The rows of Z fall into 3 groups, which share some directions, and each row is roughly a mix of its group's hidden directions, except some rows that fit no group.
Z:
[[-20   1 -18  20 -31  -5 -42   1  33  19  26]
 [ -8 -23  -6  27 -28   5 -15 -34 -36 -28  20]
 [-33 -39 -27   1   1  29  10 -28 -10  28  -8]
 [-37  14 -27 -37  17 -33  27  -1  14  -4  -1]
 [-12  10  30 -33   2  20  36  36  16   6 -21]
 [ -3  26  -2  -8   9 -15  25 -23 -27  23  50]
 [  9  27  20 -30  56 -12 -15  -3  14  -6 -10]
 [ 48  -6  -4  25 -17  -5 -19  24  40  -3  15]
 [-33  16  18  35 -22 -13  -3  30 -25  -6  31]
 [ 23  -7  12  31  53  31  12   3  10  13 -14]
 [ 32 -13  -9  36  -7  -9   6 -18  35  41 -10]
 [-34 -31  -4  31   3  11 -16 -20   0  39 -25]
 [  6  11  -6  41   7  31 -33 -11  26 -22 -28]
 [  5  -2  33  35  17 -52 -17   8  18   1  -2]
 [-25  29 -36   9   7 -27  21  12   3  29 -31]
 [ 33 -19  -4 -23 -20   6  -7  -7 -26 -29 -44]
 [ 27 -30 -11  28 -32  35   1  13 -19  10  24]
 [ -1  22   0  16   0   8 -25   9  28  56 -25]
 [ 21  29  11 -23  18  32 -26   5  -4  44  -9]
 [ 31  21 -15 -36  -7 -10 -28 -26  -7  35 -14]
 [-22 -17 -44 -10 -21 -10 -21  21 -28 -20  24]
 [ 11  11 -13  -5 -43  37  -3  -5 -39 -28   2]
 [ 14 -25  -5 -19 -10 -42  -1  23 -11   9 -47]
 [ 30   6  41   6  32 -19   9  -6 -44   3  -3]
 [-32 -19 -31 -17   8  28  32 -26 -26  -8  12]
 [-29  10   2  20 -18 -23  -5   6  -7 -58  18]
 [-35 -21  -4  16  -6  46 -11  28  14 -16  24]
 [  5 -13  37 -16  50   3  23  20  24  14   8]
 [ 20   0  -1 -26   4 -35  32  19  20 -34  27]
 [-18 -32   4  35 -47  -8 -31  -2 -13  -8  -1]
 [ 11  23 -28  21  33  -5 -31  22  11  33 -20]
 [ 13   1  12  11  20  -2   6  34   5  57 -27]
 [ 51 -28 -12  18 -11  -5  32  -5  14 -14 -23]
 [-23  41  11  23  23 -29 -32  16   4 -18  12]
 [-12 -10 -13  33  -9 -20  -6 -15  -3 -61   4]
 [ 19  11  17 -23 -17 -24   8  27 -22 -44  26]
 [-11  -5  -8  52   9  -3  12   5 -34 -41  -2]
 [ 37 -30   5 -25 -23 -15  34 -17 -28  -5   6]
 [-57   6 -11  13 -25   9   1  21 -10 -26 -22]
 [-32  -1   7 -54  31  -3 -14 -28  -2  -4  10]
 [ 14 -19 -10 -23  17 -15   4  34  -8  11 -54]
 [ 12 -22  21  -9 -18 -29  34   3 -40  -1  30]
 [ 29 -33 -23  23 -44  16  -7 -27   6   8  -1]
 [-28 -19 -25  32 -23  20 -13 -13  25  24 -28]
 [ 18 -33  19 -12   4   0  21  27 -43   1  33]
 [  3   8  17 -41  41  11  18   5  30  21 -23]
 [-34  42 -26   2 -12  -5 -38  13   8 -16 -19]
 [-21  27  -1  12 -50 -15  14  12 -12  36 -15]
 [-31   7  -5  22  -5  -6 -16 -25  26 -35  41]
 [ -5  38  25  -2   5  14  20 -29  26  39  17]
 [-28  20 -37  22 -13  26   0 -27  14 -35   6]
 [-28  18 -21 -32  12 -34  11  -3  32  11 -30]
 [-26 -13 -19  18 -14 -20  -3   2 -16 -33  51]
 [ 21 -48 -24 -22 -22  18  12 -18   3  28  12]
 [ -3  31  39  15  17 -29 -12  17 -29 -31   0]
 [  6  11  -3 -10  47 -18 -34 -17  -7 -41   9]
 [-17  10  -2 -41  -7  -6  11  24 -17 -42  34]
 [ 28  15 -17  -3  24 -12 -15 -23  43  16 -34]
 [-27  32 -11  -6 -16 -50 -23 -21 -19  -3   2]
 [ -4 -23  30   7  45 -16  16  34  21  14  14]
 [ 34  20   9 -42   7  20  -7  -3 -35  -6  30]
 [-14  24 -24 -31  14 -19 -22 -33  18   2 -36]
 [ 32 -17 -29  14 -24   7   3  14  30 -40 -18]
 [ 46  26  -7 -39  -2   5  29  16  12 -16   9]
 [ -5   1   0  -6 -39 -20  -2 -44  -4 -44  14]
 [-52  33   4   3  21 -23 -29  -1 -10 -14   9]
 [  3 -14 -11  -9  24   1  10  53 -21  41  -7]
 [ 24  12  37   4  31  34  31   0   1  29   0]
 [-14   4  38 -18   9   5 -13  10  11  45  39]
 [-50  41 -10 -15  14  -6 -15   2 -10 -17 -26]
 [-21   4  21 -41  -5 -13  45 -11 -14  21 -22]
 [ 26  21  37  28   1 -41  -6  23   0 -20 -14]
 [ 10   0  13 -49 -26 -18  39  -5   4  18 -21]
 [  2  20  14 -23  33  -4  34  33   3  21 -34]
 [-19   9  11  27  19   7 -15   3  15  43 -44]
 [ -3  21 -15 -32   4  34  -2  13  -6  53  12]
 [ 11   9 -16  28 -26  18 -45 -13   9  -7 -39]
 [-11  30  19 -27  38  -1 -42  -1 -10  10  24]
 [ 14  20  11  35  -8  40  18 -21 -27  -1  29]
 [-42  25  -6  21  22 -18 -13  -4  34 -28  14]
 [-38  20  25   5  47  -3  13  13 -10 -27 -10]
 [-21  46  -2 -32 -17 -28 -36   3  -6   8   3]
 [  4  18  29 -23  39 -24  28  33  -9   5 -14]
 [ 27 -17  29 -33  20 -12   9   1 -43  11  21]
 [ 14 -57 -18   1 -24  -9   3 -26  10   8  27]
 [-31 -22  -8   4  -4   4 -40 -14  17   1  50]
 [-17   1  28 -41  20  15  -8 -10  -5  43  24]
 [  8 -14  30  -9 -15 -46  45  -8  14  14   6]
 [ 32 -33  -7  14  10  42  10  20  31 -19  -3]
 [ 10   7  13  -7 -23 -58  15 -18 -33   4  12]
 [ -1 -16  16 -19  25 -33  50   3  -9 -29   5]
 [ 31  21  10 -29  24   2   3 -17  -3  46 -26]
 [-37  11 -13  34  -9  29  -7  10 -46   7  -2]
 [-32 -10 -20  15 -59  -1  -1  18   8 -18  10]
 [ 39  -4 -10 -15 -18   8 -17  10  46  36  -3]
 [-27  -3  -9  14 -17 -18  -2  13 -14  17  61]
 [ 12 -43 -21  29 -35  -7  -1 -32  12  -8  14]
 [-22  16  11 -15 -16 -13  17 -32   5  -1  57]
 [-20  44 -22  21  18   7  24 -27  20 -15 -22]
 [ 13  22  10  37  34  -3   1  30  31 -21 -20]
 [ -4  -7 -29 -30 -27  54  -8  -5 -10  22   0]
 [ -1 -13  11 -17  25  -3  17  42  -9  47  22]
 [ 34  13   9  37 -33  19 -30 -10 -14   5 -25]
 [ 18  16 -26  20 -12  29 -20  -8  -9  -9 -53]
 [  6 -36  -9  -5 -55  10 -16  -2 -26 -13  20]
 [-11 -18  -1  -6  39   4  37  30  32  12  24]
 [ 17  -3  -9   1 -46 -47 -15 -18  -1  13  25]
 [  0  15  31  40  18 -44 -24   4  18  -9  -2]
 [ 27 -29   7  20 -25 -18  -6  29 -39  25  -9]
 [-23  29  -9  44 -16   9 -34 -14  13 -27  -5]
 [-31 -27   3 -22  36   4  -6  -3  -1  49   5]
 [ -1 -21  -5 -28  -8 -53  16  26 -16  18 -20]
 [-14  22 -25  29  16  20 -16 -31  43  10  -6]
 [  9  38  -1  -5  -9 -57  -1   3  17 -17 -25]
 [ 22  19  25  -4 -43  -3   6 -48  -4  10 -12]
 [-26  23 -14  -6 -22 -22  32 -20 -19   6  42]
 [  1  13  15 -44   2 -13  18   0  14  53 -11]
 [ -1 -17  -3 -29  51  18  -4  31  21  -9 -20]]
Here is one row of each group, with its name. Which group are the others in?
[ 11  42   6 -24 -10 -29 -27  -5 -38  19   5] => C
[ -4 -54  21  16   1 -29 -12 -17 -22  16  20] => D
[ 24 -37  -4 -34  -6 -13 -11  20 -18 -18 -40] => W

[ 11 -32  12  34 -10  -2 -50  28   6  10   4] => W
[-30  10 -24  -8   3 -53  10   8  21  12 -29] => W
[ -7  10  -1  -4  11  33 -28   1  13  56 -26] => D
[ 17 -43 -24  15 -26  27 -18 -11 -12  -6  33] => C
[ 41  29   7 -21  30  28   8  -9 -10  30 -12] => D
[  8 -11  16  39 -40  -2 -20  -6 -20   7  40] => W
[ -4  17  12 -43  35  10  19 -17  37  -2 -20] => W
[  6   9 -21 -35  -7  15 -24  17   2  45 -33] => W
[ -4 -27   0  15 -30 -35   4   1 -31 -29  33] => W
[-11 -14  24  -7  33 -27  24  29   3  32 -29] => D
[ 25 -27 -15 -18 -52 -21  -3 -19  -4   5  23] => C
